In the rows, 128 means zero.
Each path below is one point turned by a fixed rotation once a step. After each direction that follows a path, write how fast that rotation turns it, in degrees per step (0 if it stays still).
Each turn is a multiple of 5 degrees from 10 to 175, or 0.
Rotation 1:
[128 127 135 122 133 121 117 137 136 150 134 119 126 136 143 133 130]
[119 126 131 118 135 126 117 134 140 149 135 125 134 144 129 134 131]
[125 127 137 125 135 125 120 133 138 149 137 118 124 138 141 134 137]
[118 130 133 119 136 130 119 132 140 145 139 122 129 146 127 134 134]
[123 126 140 124 138 131 121 129 139 142 139 116 124 137 140 132 140]
[118 136 137 118 137 136 118 131 140 139 142 120 128 144 128 131 133]
[123 128 144 121 139 137 118 129 136 136 139 115 128 135 141 129 137]
[121 139 140 116 135 138 116 133 137 135 143 120 130 141 131 128 127]
[123 126 144 117 138 139 114 130 135 135 136 118 133 132 143 126 133]
[125 139 140 116 133 134 112 137 134 136 140 121 131 137 136 126 122]
[123 124 141 115 137 135 111 133 134 138 133 121 139 131 143 126 128]
[127 136 137 116 130 129 111 140 134 143 137 122 132 135 139 127 121]
[123 121 136 115 136 130 112 135 135 145 130 125 140 134 140 129 127]
[127 133 134 119 132 122 114 141 135 148 137 123 128 136 140 130 124]
[121 121 133 117 136 126 115 134 137 149 131 125 138 139 136 133 130]
[127 131 134 123 133 122 118 138 137 151 138 120 124 138 139 133 130]
[118 123 133 119 137 128 118 131 140 148 134 124 133 143 130 135 135]
[125 131 137 125 135 125 121 134 138 147 139 116 122 139 139 133 136]
[118 128 135 119 138 133 119 129 140 143 138 122 131 145 128 133 137]
[124 131 141 124 137 131 121 131 137 141 140 115 121 138 140 131 139]
[117 133 138 117 138 139 117 129 139 137 141 120 132 144 128 130 133]
[124 131 144 121 137 137 118 131 136 136 139 115 126 133 143 127 136]
[120 137 139 115 136 139 114 133 137 134 140 121 134 141 131 126 127]
[126 128 144 118 137 136 113 133 134 136 136 117 132 130 145 126 130]
[124 137 138 114 133 135 111 137 135 137 139 124 135 138 134 126 121]
[126 124 141 116 136 132 112 135 133 141 133 121 136 130 146 126 127]
Directions:
[131 129 129 124 126 129 122 132 125 126 126 131 134 123 133 124 119] : 25
[128 118 131 129 131 129 128 124 127 128 123 126 130 123 135 128 134] : 170
Rotation 2:
[143 116 122 121 128 124 113 130 121 122 130 139 107 124 127 130 123]
[142 112 120 115 131 125 116 133 121 124 128 138 116 116 124 134 128]
[143 111 124 122 127 125 116 134 115 131 132 133 114 120 119 133 131]
[144 114 123 126 126 122 114 129 121 122 134 138 108 124 123 131 133]
[141 113 120 120 130 122 117 131 126 123 129 140 116 115 120 134 137]
[143 112 124 127 126 121 117 134 118 133 129 136 117 117 115 132 138]
[143 118 122 132 124 118 116 129 123 126 131 140 110 121 119 128 138]
[140 119 119 126 129 117 118 131 128 125 125 144 117 113 120 129 139]
[141 118 121 130 128 117 118 133 120 137 122 139 119 114 116 128 138]
[142 124 121 135 126 115 116 131 122 131 124 142 111 120 121 125 134]
[139 124 117 128 131 116 116 131 128 128 119 146 115 114 123 126 132]
[140 122 119 127 130 118 117 135 119 138 117 140 119 113 121 125 129]
[142 125 121 133 128 118 113 132 118 134 121 140 109 122 124 123 126]
[140 124 118 122 132 119 114 131 125 127 118 144 112 118 128 124 123]
[141 119 119 120 133 122 114 135 117 136 118 138 117 115 124 127 123]
[144 120 122 125 128 122 112 133 115 133 124 137 110 124 126 126 120]
[142 120 120 119 131 123 112 131 122 123 123 141 110 121 129 128 121]
[141 115 120 115 133 126 115 135 117 130 124 136 117 116 124 131 123]
[144 114 124 123 127 125 113 133 113 130 130 133 110 124 124 130 125]
[143 115 122 119 129 124 113 130 122 120 130 139 109 122 127 132 127]
[142 111 121 116 130 126 117 133 120 126 129 137 117 115 121 135 131]
[144 112 124 126 125 124 115 133 115 129 133 134 112 121 119 132 134]
[142 115 122 125 125 121 115 129 125 120 133 141 109 121 122 132 136]
[140 114 120 123 129 120 119 132 124 126 127 140 118 113 118 133 139]
[142 115 124 131 125 119 117 132 119 134 129 137 115 118 116 130 139]
[141 120 121 133 126 116 116 129 126 125 128 142 110 120 120 127 138]
Directions:
[127 125 128 123 131 130 130 132 124 135 125 125 136 122 124 130 129] : 115
[127 136 126 131 130 125 127 129 128 134 119 131 129 127 130 122 123] : 20
Rotation 3:
[141 131 128 127 119 120 112 127 116 121 105 109 121 124 126 125 119]
[141 131 132 123 122 118 102 132 119 125 107 121 126 117 118 129 120]
[137 133 135 128 130 105 107 132 124 121 111 117 127 126 122 129 116]
[142 128 132 128 120 113 112 127 119 122 109 106 123 126 130 126 119]
[143 126 134 123 118 118 101 129 119 127 111 116 126 118 121 129 123]
[137 130 138 126 128 104 102 131 124 123 116 118 129 125 118 130 121]
[139 126 133 129 121 107 109 126 121 121 114 106 124 132 128 126 122]
[143 123 132 124 114 119 102 125 118 125 114 112 124 124 122 126 128]
[137 127 135 126 124 109  98 130 122 122 119 119 128 127 113 127 127]
[136 129 133 131 123 105 108 127 122 117 117 109 125 137 121 125 125]
[139 126 129 127 114 120 105 124 117 121 115 109 122 131 120 123 130]
[136 130 131 125 121 116  98 130 120 120 116 121 125 127 109 125 130]
[133 134 131 131 127 107 107 130 120 114 115 114 124 136 116 123 124]
[138 131 125 128 118 120 111 126 115 117 110 108 119 132 121 121 126]
[137 133 127 125 120 122 102 130 116 120 110 120 122 124 112 124 126]
[134 139 129 129 129 109 107 132 120 116 111 119 124 130 114 126 120]
[138 134 126 130 122 116 114 128 116 117 106 109 119 130 124 122 119]
[142 132 128 124 119 125 105 130 116 122 106 117 122 119 118 126 122]
[137 137 132 127 129 111 105 133 121 120 110 121 126 123 117 129 117]
[139 133 131 130 125 109 113 129 120 119 108 110 123 128 127 126 115]
[144 128 131 124 117 121 106 128 118 125 107 112 124 119 125 128 120]
[139 131 135 125 126 111 101 132 122 125 112 121 128 119 117 131 120]
[138 129 135 130 127 104 109 129 123 121 112 110 126 129 126 128 117]
[143 124 132 126 116 116 106 125 118 125 112 108 124 125 128 127 123]
[140 125 135 123 120 114  98 129 121 126 116 119 128 121 117 129 126]
[136 129 135 129 126 103 104 129 124 120 118 113 127 133 120 128 123]
Directions:
[132 122 118 123 131 123 125 133 128 128 126 122 128 128 123 129 126] : 0
[131 125 126 124 121 138 124 127 125 132 127 129 127 121 127 128 132] : 110
Rotation 4:
[130 115 121 118 132 141 128 126 109 138 122 142 125 127 145 118 120]
[135 128 112 114 119 133 130 140 142 136 125 122 127 133 145 142 139]
[123 132 125 125 126 139 110 114 129 114 132 112 110 128 138 123 131]
[141 128 130 120 130 129 134 118 116 141 143 137 119 140 139 109 130]
[118 133 119 100 120 122 126 128 124 139 116 129 132 128 143 135 126]
[133 120 125 133 128 136 120 124 128 124 123 117 120 114 152 131 148]
[128 118 123 119 128 149 128 129 123 136 143 125 105 140 129 123 123]
[134 146 115 113 121 126 123 123 136 129 122 138 128 144 145 121 126]
[128 126 129 112 125 115 121 115 119 127 137 109 127 120 141 131 143]
[128 123 130 128 133 149 131 123 108 140 123 131 115 120 146 124 122]
[129 125 118 112 119 136 131 139 146 142 124 135 120 140 138 129 140]
[125 128 112 118 126 128 107 115 129 109 131 118 120 131 140 128 131]
[145 132 130 125 132 132 136 118 112 137 147 121 122 131 145 119 128]
[117 136 131 104 115 134 128 127 125 147 113 130 123 130 137 127 126]
[130 116 118 126 128 126 115 122 132 123 120 132 120 122 149 128 152]
[129 115 115 119 135 142 128 127 121 129 150 116 115 132 137 129 119]
[139 150 126 118 116 139 127 126 133 134 123 128 127 141 146 118 121]
[125 128 132 111 119 113 118 117 122 130 128 121 116 129 134 128 151]
[123 117 119 125 142 136 128 119 111 133 130 135 118 118 149 125 123]
[136 124 120 113 120 144 135 141 142 143 129 122 130 134 144 126 131]
[128 134 121 119 115 134 106 120 127 113 121 118 112 137 135 131 135]
[136 132 127 126 139 122 132 112 117 135 148 132 113 132 143 120 135]
[118 128 125 101 124 133 130 127 124 145 122 127 134 125 143 120 117]
[139 120 122 126 116 134 118 130 127 125 113 125 125 123 148 134 148]
[123 123 119 123 135 140 125 123 124 129 145 121 100 133 133 136 130]
[132 141 121 116 127 135 127 121 137 133 131 135 129 139 147 107 118]
Directions:
[127 127 129 132 125 131 125 119 131 133 131 132 135 128 124 134 127] : 0
[132 133 132 131 123 134 130 131 125 128 126 118 128 126 129 134 127] : 100
Rotation 5:
[132 117 145 117 133 135 129 129 131 115 126 128 137 137 134 107 121]
[136 129 140 114 130 129 132 128 130 139 109 109 131 130 129 115 135]
[130 118 142 107 132 125 133 139 124 116 119 128 126 137 136 122 118]
[136 122 143 123 127 134 130 118 131 127 117 117 141 134 133 106 131]
[131 125 138 103 140 126 135 140 131 131 115 115 125 130 129 122 126]
[135 119 146 119 120 129 125 127 123 117 117 129 131 140 137 111 122]
[133 123 138 113 139 129 142 125 133 133 117 110 141 130 133 118 133]
[133 122 142 106 131 128 122 139 127 121 119 125 119 135 126 113 122]
[136 122 147 124 124 129 137 123 127 127 111 119 141 136 143 119 127]
[128 118 132 104 142 129 135 135 129 126 125 118 131 133 125 111 129]
[139 126 150 119 122 127 120 128 132 123 109 121 124 133 134 115 124]
[128 119 138 112 134 131 145 135 124 131 119 119 143 136 139 119 126]
[136 119 137 109 133 124 121 125 131 119 118 119 122 134 123 106 130]
[135 127 152 118 130 133 136 136 134 129 113 118 135 131 140 126 122]
[128 116 132 107 130 127 134 131 118 126 121 123 134 140 129 106 129]
[140 125 147 117 134 125 127 123 141 119 111 114 126 129 133 120 127]
[127 124 145 112 130 138 135 144 123 133 122 124 137 138 135 113 122]
[136 117 134 111 127 118 129 118 125 122 111 117 127 135 132 112 132]
[133 124 149 115 140 136 133 136 141 121 123 121 135 130 134 120 121]
[132 123 138 112 121 129 127 132 117 135 114 120 131 139 129 106 131]
[136 118 141 112 137 120 137 125 135 114 115 118 130 132 138 126 124]
[131 124 146 116 131 141 126 135 131 129 124 123 136 136 129 103 126]
[136 123 137 110 127 118 135 129 123 131 105 113 126 133 135 123 130]
[131 116 144 114 137 132 133 132 133 112 126 127 135 137 136 114 120]
[136 128 141 117 127 131 128 127 129 138 112 111 133 131 128 109 135]
[131 118 140 106 134 122 136 139 126 119 116 123 125 135 136 127 120]
Directions:
[128 127 127 129 122 130 120 126 124 127 130 132 126 131 124 118 129] : 155
[125 128 122 128 124 129 121 129 129 128 133 131 130 121 132 134 134] : 0
[127 121 124 129 127 124 133 122 123 122 129 131 133 132 133 128 128] : 125
Rotation 6:
[117 124 113 118 129 136 143 130 121 122 125 109 145 120 126 137 119]
[119 126 112 117 134 139 135 134 126 125 136 116 146 118 120 140 115]
[120 128 119 112 132 132 128 133 129 119 129 108 147 123 119 142 117]
[121 126 115 116 128 135 139 132 123 120 121 107 144 121 128 140 116]
[123 125 111 117 132 138 137 134 126 125 131 117 144 116 124 140 111]
[124 128 118 112 132 133 126 135 132 121 130 111 146 119 120 144 112]
[125 127 119 115 127 131 135 132 127 119 119 107 144 119 128 142 113]
[127 125 113 120 131 136 140 134 126 125 127 115 144 113 129 141 109]
[127 129 119 115 134 133 127 136 133 125 132 114 146 116 123 144 108]
[128 130 124 116 128 128 131 132 131 121 122 106 145 119 129 143 110]
[129 127 118 122 129 133 141 133 127 126 124 112 144 113 134 140 107]
[129 129 121 119 134 132 131 134 133 129 135 116 147 114 127 142 105]
[129 131 129 117 130 126 129 132 134 123 127 106 147 119 130 142 109]
[129 128 124 124 129 128 141 131 128 127 124 109 146 115 136 139 107]
[129 129 123 125 133 132 136 133 132 131 137 116 147 114 131 139 104]
[128 132 132 119 132 125 128 132 136 127 134 108 149 118 129 141 107]
[128 130 130 124 129 125 140 129 129 127 126 105 148 118 137 138 110]
[127 129 125 128 133 130 142 131 130 133 137 114 148 114 134 136 106]
[125 132 133 122 134 125 130 131 135 130 140 110 151 120 129 137 109]
[124 131 134 123 130 123 138 127 130 126 130 102 149 121 135 136 113]
[122 128 126 129 133 129 145 129 126 131 137 111 149 116 136 133 109]
[120 131 130 124 135 128 133 131 133 132 145 111 151 119 127 134 111]
[119 132 134 122 131 123 136 127 130 127 134 103 151 125 130 134 116]
[118 128 126 128 132 128 147 127 124 129 135 108 150 120 135 131 115]
[117 129 126 125 137 131 138 130 129 132 147 113 151 121 126 132 114]
[115 130 132 120 133 125 134 128 130 126 138 104 152 126 126 133 119]
Directions:
[128 128 131 128 124 125 132 125 125 124 118 121 127 131 133 128 131] : 110
[130 130 124 129 134 131 125 135 127 122 132 121 131 127 136 125 129] : 0
Rotation 7:
[143 136 132 116 134 129 116 133 119 123 130 123 148 128 130 148 135]
[128 115 130 118 131 130 119 122 124 131 130 115 150 114 127 147 132]
[131 132 131 120 113 126 122 124 122 134 116 110 151 116 126 131 122]
[143 145 132 121 124 126 118 133 117 122 122 128 150 122 120 139 127]
[130 122 126 121 131 128 113 127 124 122 127 132 146 111 119 151 133]
[122 124 128 125 112 122 116 122 126 131 117 117 142 104 123 137 128]
[138 148 133 127 109 121 118 124 116 127 120 127 139 114 123 135 128]
[141 133 123 124 124 129 114 125 116 122 129 141 136 115 124 151 134]
[125 120 119 123 117 126 111 123 126 132 123 123 131 107 134 148 136]
[134 140 136 125 106 121 117 120 118 135 124 115 131 115 138 136 134]
[149 140 127 122 119 131 121 119 109 130 132 132 135 123 133 145 134]
[137 121 115 117 126 134 113 125 122 133 126 125 134 119 140 151 134]
[131 128 132 119 116 123 116 126 125 136 123 105 136 119 143 140 135]
[146 140 139 119 120 128 126 119 111 133 133 117 144 126 132 138 131]
[143 125 118 115 130 138 121 125 117 130 126 126 149 125 130 147 126]
[128 124 125 116 126 127 112 135 130 129 118 109 148 120 134 142 131]
[133 137 146 120 120 121 121 125 120 128 129 111 150 119 125 136 131]
[141 130 128 120 125 133 124 120 114 128 127 130 153 118 117 140 122]
[130 127 116 120 122 129 110 134 127 124 113 125 148 114 124 143 125]
[126 136 140 125 118 116 111 131 127 123 122 118 141 110 124 140 135]
[135 133 137 127 116 125 123 114 113 129 131 132 142 109 116 141 130]
[138 129 112 124 114 132 116 122 118 129 116 134 138 112 125 143 124]
[131 138 126 125 115 120 106 134 127 125 118 124 130 114 135 145 137]
[134 133 140 126 116 120 119 116 115 130 136 125 131 112 131 147 141]
[141 127 118 122 112 134 123 112 112 138 127 128 136 115 133 143 127]
[140 137 116 118 116 129 111 133 123 130 117 120 134 124 144 143 132]
Directions:
[121 129 132 129 132 131 122 128 119 132 124 128 125 131 128 131 124] : 0
[124 127 122 127 122 127 126 132 132 130 119 122 127 127 132 124 124] : 110
[135 134 124 128 124 132 132 126 123 129 125 132 130 132 126 124 122] : 100
[133 127 126 126 128 131 129 126 126 132 132 125 122 133 139 130 132] : 25
